Points on a landscape with several valleys, each with its height.
<1552> h=-0.73: [ 23  30  20  11  39  18 -25 -11  10 -26  30 -14]
<1465> h=-0.59: [  8  -2  11   1  21  38 -18 -16  -4  -2  43   5]
<679> h=-0.61: [ 23  38  17  11  39   5 -23 -10  13 -27  21 -16]
<1056> h=-0.39: [ 15   5  13  11  30  38 -24 -24   2  -8  53  -5]
<53> h=-0.57: [  2   4   0  11  14  -8  -1  -2   5  -6  -3 -15]
<1373> h=-0.77: [ 23  31  19  11  39  16 -26 -11  11 -27  29 -14]
<1073> h=-0.70: [-19 -12 -14 -12 -30 -23  23  14  -4  21 -35  13]
<32> h=-0.53: [ 10  17   4  13  23  -5  -9  -5   8 -14   6 -17]
<832> h=-0.78: [ 26  34  23  11  43  15 -27 -12  12 -30  29 -15]
<1061> h=-0.63: [ 13  12  13   6  30  29 -21 -14   3 -10  38  -3]
<286> h=-0.33: [-19  -2 -10 -13 -28 -28  24  20  -1  15 -41  11]
<625> h=-0.71: [-16 -24 -17 -11 -39 -14  20  11  -9  21 -25  15]
<1008> h=-0.61: [  1 -15   9  -7   4  35 -10  -8  -9   2  31  13]
<1563> h=-0.34: [-19  -2 -11 -13 -29 -27  25  20  -2  17 -41  12]
<1488> h=-0.64: [-16 -21 -20 -15 -42 -15  21  13  -9  24 -31  17]
<1175> h=-0.38: [-18  -2 -11 -12 -25 -29  22  18  -1  14 -40   8]
<1469> h=-0.40: [ 17   7  14  11  31  35 -25 -22   4 -12  51  -6]
<394> h=-0.80: [ 26  31  23  12  41  18 -28 -12  13 -30  33 -15]
<1541> h=-0.87: [ -9 -24   0   1 -11   4   8   1  -6   8  -1   5]
<1307> h=-0.79: [  4   2   6   3  18  19 -11  -8   0  -4  21  -2]
<541> h=-0.61: [-19  -8 -13 -11 -29 -25  22  15  -2  18 -36  10]
<127> h=-0.70: [-13 -28 -18 -12 -44 -10  19  11 -13  22 -24  17]
<105> h=-0.46: [-20 -15 -21 -16 -42 -16  23  17 -10  27 -37  18]
<954> h=-0.67: [-17 -16 -14  -6 -25 -20  19  10  -4  17 -26   9]
<886> h=-0.54: [ 16  11  14   9  32  33 -23 -16   3 -13  43  -5]
<1199> h=-0.36: [ 20   8  16  13  33  36 -24 -24   5 -14  53  -9]
<712> h=-0.37: [-13   4 -10  -6 -10 -34  17  13   4   4 -37  -5]
<505> h=-0.57: [ 12  18   9   9  28  10 -16  -8   6 -13  17 -12]
<1507> h=-0.90: [ -6 -18   3   3  -2   6   5  -1  -4   4   4   2]
<277> h=-0.68: [-20 -13 -15 -11 -32 -22  22  14  -5  20 -33  13]
<670> h=-0.41: [ -5   5 -10   7   2 -32  10   6   7  -3 -27 -16]
<568> h=-0.78: [-2 -5  1  7  9  2 -1 -3  1  0  5 -6]
<164> h=-0.43: [ 28  23  27  14  40  25 -28 -16  11 -30  43 -14]
<1038> h=-0.46: [-19  -5 -12 -11 -25 -28  22  17  -1  15 -38   9]
<1479> h=-0.67: [-19 -12 -15 -12 -34 -20  22  14  -5  21 -34  15]
<82> h=-0.60: [ -6 -32   6  -4 -20  19   5   2 -11   7   8  12]
<1383> h=-0.76: [ -2 -16   7  -3   1  26  -5  -4  -7   3  21   9]
<1214> h=-0.44: [ 26  23  24  14  40  25 -28 -16  10 -28  43 -13]
<764> h=-0.39: [ 12  -4  10   4  23  43 -21 -23  -2  -3  52   2]
<1432> h=-0.67: [ 24  38  19  11  41   9 -25 -11  13 -28  24 -15]
<828> h=-0.36: [-20  -5 -12 -14 -32 -26  24  19  -3  19 -40  13]
<280> h=-0.47: [  0 -21  10 -12  -6  37  -7  -6 -12   3  29  19]
<148> h=-0.58: [-17 -20 -23 -16 -44 -15  21  14 -10  25 -33  18]
<1539> h=-0.84: [ 2 -3  6  3 14 19 -9 -7 -2 -2 20 -1]
<617> h=-0.55: [ -9  -5  -9   6  -2 -24  12   5   3   3 -20  -9]
<949> h=-0.33: [-19   0  -9 -13 -27 -30  24  20  -1  13 -42  10]
<1250> h=-0.79: [ -6 -23   5  -2  -7  18   2  -1  -7   6  10   8]
<204> h=-0.68: [-20 -12 -15 -12 -34 -22  23  15  -4  22 -35  14]
<1377> h=-0.66: [ 24  27  23  11  41  22 -27 -14  11 -29  36 -14]
<784> h=-0.68: [ 19  30  13  10  35   8 -21  -9  11 -23  22 -15]
<1415> h=-0.65: [-18 -18 -16  -9 -33 -19  21  12  -5  21 -29  13]
<1010> h=-0.55: [ 16  17  15   8  33  28 -24 -14   5 -16  37  -7]
<417> h=-0.64: [-20 -10 -14 -13 -34 -23  23  16  -4  22 -36  14]
<937> h=-0.43: [ 12  26   0  17  23 -24  -6  -4  13 -17  -9 -27]
<728> h=-0.40: [ -2  10  -9  11   6 -34   8   4   9  -6 -26 -22]
<117> h=-0.55: [ 21  37  11  11  37  -2 -21 -10  13 -24  14 -18]
<960> h=-0.55: [-10  -6 -10   3  -6 -25  13   5   2   4 -22  -6]
<1396> h=-0.41: [  4 -18  11 -12  -1  43 -13 -10 -12   1  39  19]
<1407> h=-0.73: [-15 -25 -16  -9 -37 -13  19  10  -9  19 -22  16]
<706> h=-0.57: [ 21  25  18  11  37  23 -26 -14   8 -24  35 -11]
<964> h=-0.79: [ 27  30  24  13  42  18 -28 -13  11 -30  34 -16]
<696> h=-0.59: [ 12  17   9   8  28  14 -17 -10   5 -13  23  -9]
<1174> h=-0.70: [ 23  28  18  10  39  18 -25 -12  10 -26  31 -14]
<126> h=-0.73: [-14 -26 -15 -10 -38 -11  19  11 -10  19 -23  16]
<1066> h=-0.59: [ 16  24  10  10  30   8 -17  -9   7 -18  19 -14]
<309> h=-0.54: [-18 -16 -19 -14 -41 -17  23  15  -8  25 -36  17]
<355> h=-0.85: [ -4 -15   6   0   2  19  -3  -3  -6   3  15   5]
<178> h=-0.34: [-14   5  -8 -10 -15 -35  20  18   3   4 -42   0]
<981> h=-0.46: [ 21  17  18  11  37  30 -26 -17   7 -19  44 -10]
<687> h=-0.50: [ 15   9  14   9  32  35 -23 -18   2 -11  46  -5]
<1473> h=-0.72: [ 2  1  4  8 14  5 -5 -5  2 -3  8 -7]
<1531> h=-0.66: [-20 -11 -15 -12 -33 -23  23  15  -4  22 -36  14]
<35> h=-0.56: [  9   0  11   3  22  38 -20 -17  -3  -4  45   4]
<159> h=-0.41: [ -6   5 -10   6   2 -33  11   5   7  -2 -28 -16]
<848> h=-0.35: [ 15   3  11  12  29  40 -24 -26   2  -6  55  -4]
<1411> h=-0.73: [-14 -27 -14  -9 -38 -10  19  10 -10  18 -21  15]
<692> h=-0.51: [  7  -6  10  -2  18  41 -18 -16  -5  -2  44   8]
<602> h=-0.38: [ 25  17  22  15  38  28 -26 -19  10 -26  47 -13]
<1372> h=-0.51: [ 10  -1  10   3  23  40 -20 -19  -3  -4  47   3]
<499> h=-0.58: [ 14  24   8  10  29   4 -16  -9   8 -18  15 -15]
<1208> h=-0.70: [-16 -21 -16  -9 -33 -17  19  11  -7  19 -25  13]
<1152> h=-0.40: [  8  21  -5  20  19 -31  -1  -1  13 -14 -18 -28]
<698> h=-0.43: [ 21  16  19  12  37  30 -26 -18   7 -20  46 -10]
<1171> h=-0.64: [ -9 -35   1  -3 -27  10  11   5 -11  10  -3  12]
<86> h=-0.76: [-14 -27 -10  -6 -33  -9  18   9  -9  17 -18  13]
<437> h=-0.58: [ 28  33  28  14  45  16 -29 -12  14 -33  33 -16]
<906> h=-0.61: [-14 -24 -26 -18 -50 -11  19  13 -15  25 -32  16]
<872> h=-0.43: [  3 -18  11 -13  -2  42 -12 -10 -12   1  36  18]
<839> h=-0.60: [  7  -3  11   0  20  38 -19 -16  -5  -2  42   6]
<361> h=-0.87: [-10 -23  -1   1 -13   1   9   2  -6   9  -4   4]
<304> h=-0.70: [-16 -17 -12  -6 -26 -18  19  10  -4  17 -25   9]
<807> h=-0.47: [-18  -3 -11  -9 -22 -29  21  15  -1  13 -36   6]
<1263> h=-0.74: [-6 -9 -3  7  1 -9  7  0  0  2 -6 -6]
<1031> h=-0.63: [-12 -28 -23 -15 -49 -10  19  11 -16  24 -26  17]
<359> h=-0.31: [-15   6  -7 -12 -18 -35  22  20   3   3 -44   2]
<503> h=-0.66: [-13 -26 -23 -15 -48 -11  19  12 -15  25 -29  17]
<1265> h=-0.54: [ 11  21   5  13  24  -4 -11  -6   8 -15   7 -17]
<651> h=-0.45: [-21  -8 -13 -14 -34 -23  24  18  -5  21 -39  15]
<323> h=-0.71: [ 28  35  26  13  44  16 -29 -12  14 -31  31 -15]
<550> h=-0.66: [-12 -27 -24 -16 -49 -11  20  13 -15  24 -28  18]
<1405> h=-0.70: [ 21  35  14  11  37   5 -22  -9  12 -24  19 -16]
<1100> h=-0.54: [-11  -6 -10   2  -7 -25  13   6   2   5 -24  -5]
<685> h=-0.38: [  4  19  -8  18  15 -35   4   2  13 -11 -25 -29]
<516> h=-0.50: [ 22  21  19  11  37  26 -26 -15   7 -22  39 -11]
<1147> h=-0.65: [-13 -26 -24 -17 -49 -11  19  13 -15  25 -30  16]
<658> h=-0.42: [ -3   7  -9  11   6 -31   8   3   7  -5 -23 -20]
<1294> h=-0.65: [-13 -28 -23 -16 -49 -10  18  13 -15  24 -27  16]
<868> h=-0.38: [ -3  12 -11   7   6 -37   9   6   9  -6 -30 -21]
<808> h=-0.47: [ 30  26  29  15  43  22 -28 -15  13 -33  42 -15]
<822> h=-0.45: [  5 -11  10  -7  10  42 -16 -15  -9   0  43  14]
<197> h=-0.73: [-13 -30  -9  -5 -33  -4  17   8 -11  16 -15  13]
<434> h=-0.70: [ -8 -10  -5   6  -1 -14   9   3   1   4 -11  -6]
<1543> h=-0.33: [-18   0  -9 -12 -26 -30  23  20  -1  13 -43   9]
<539> h=-0.81: [ 26  33  23  12  43  16 -27 -12  12 -29  31 -15]
<1007> h=-0.59: [-17  -9 -12  -5 -21 -25  19  10   0  13 -30   6]
<1593> h=-0.38: [ -5  10 -11   7   4 -36  11   6   8  -4 -30 -20]
<767> h=-0.39: [-11   4 -10  -2  -7 -35  16  11   4   3 -34  -7]
<652> h=-0.78: [ 27  30  24  12  42  19 -28 -12  12 -30  34 -15]
<595> h=-0.68: [-20 -11 -15 -12 -33 -22  22  15  -4  21 -36  14]
<1393> h=-0.56: [ 12  21   8   9  29   6 -15  -8   8 -17  16 -13]
<1080> h=-0.66: [ -4 -24   8  -5  -7  24  -2  -3 -11   4  17  11]
<1006> h=-0.65: [-19 -13 -17 -13 -36 -21  23  16  -6  23 -35  15]
<59> h=-0.51: [  9  18   2  14  23  -9  -8  -4   8 -15   2 -19]
<944> h=-0.47: [-18 -17 -22 -17 -44 -15  22  16 -10  27 -37  18]
<1212> h=-0.37: [  8 -11  10  -3  14  45 -19 -20  -7  -1  50  10]
<513> h=-0.38: [  4  18  -7  17  15 -35   3   2  13 -11 -24 -28]
<1527> h=-0.34: [-10  11  -8  -3  -2 -40  14  13   8  -3 -39 -13]
<1483> h=-0.40: [-19  -2 -11 -11 -23 -29  21  17  -1  13 -38   7]
<870> h=-0.65: [-18 -14 -13  -7 -25 -23  20  10  -3  17 -29  10]
<813> h=-0.64: [ 18  29  11  11  33   5 -18  -8  10 -22  18 -16]
<1063> h=-0.81: [-11 -28  -1  -1 -19   3  11   4  -8  10  -5   8]
<285> h=-0.73: [ 0 -2  3  7 13  4 -4 -4  2 -3  6 -8]
<1398> h=-0.68: [-16 -17 -12  -5 -25 -20  19   9  -4  16 -26   9]
<854> h=-0.36: [-19  -3 -11 -14 -29 -28  24  19  -2  17 -41  12]
<700> h=-0.68: [-10 -12  -8   4  -6 -17  11   5   0   6 -16  -5]
<1592> h=-0.50: [-20  -7 -13 -13 -31 -26  23  17  -2  19 -39  12]
<411> h=-0.56: [-16 -19 -23 -16 -45 -16  22  14 -11  26 -35  17]
<593> h=-0.74: [ 21  33  15  11  37  10 -23  -9  10 -24  23 -14]
<959> h=-0.53: [ 23  23  19  11  38  25 -26 -14   9 -23  37 -12]
<252> h=-0.70: [-14 -25 -20 -14 -44 -12  21  11 -11  22 -28  17]
<232> h=-0.82: [ 26  32  22  11  41  16 -28 -12  12 -29  30 -15]
<1271> h=-0.59: [-18 -18 -19 -13 -40 -18  23  13  -8  24 -33  15]
<1451> h=-0.49: [ 30  33  31  14  46  17 -30 -14  14 -34  35 -15]
<187> h=-0.71: [-15 -25 -18 -12 -41 -13  20  11  -9  22 -26  16]
<1178> h=-0.60: [-10 -36  -7  -7 -38   2  15   8 -15  14 -11  15]
<1012> h=-0.54: [-13 -25 -29 -19 -52 -11  18  14 -17  27 -33  16]
<574> h=-0.51: [  4   9  -1  13  16 -12  -1  -3   6 -10  -4 -18]
<921> h=-0.59: [  4  -8   9  -4  13  38 -15 -13  -7   0  39  11]
<135> h=-0.51: [ 15   8  14   9  31  36 -23 -18   2 -10  47  -3]
<1409> h=-0.48: [ 20  18  18  12  36  29 -25 -17   7 -19  42  -9]
<570> h=-0.43: [ -1 -27  11 -13 -14  35  -3  -3 -13   3  25  18]
Going downhill from each row below, which row is at the bottom of the valley where it ends?
<960>  drains to <1507>
<959>  drains to <232>
<541>  drains to <1073>
<1531>  drains to <1073>
<854>  drains to <1073>
<1100>  drains to <1507>
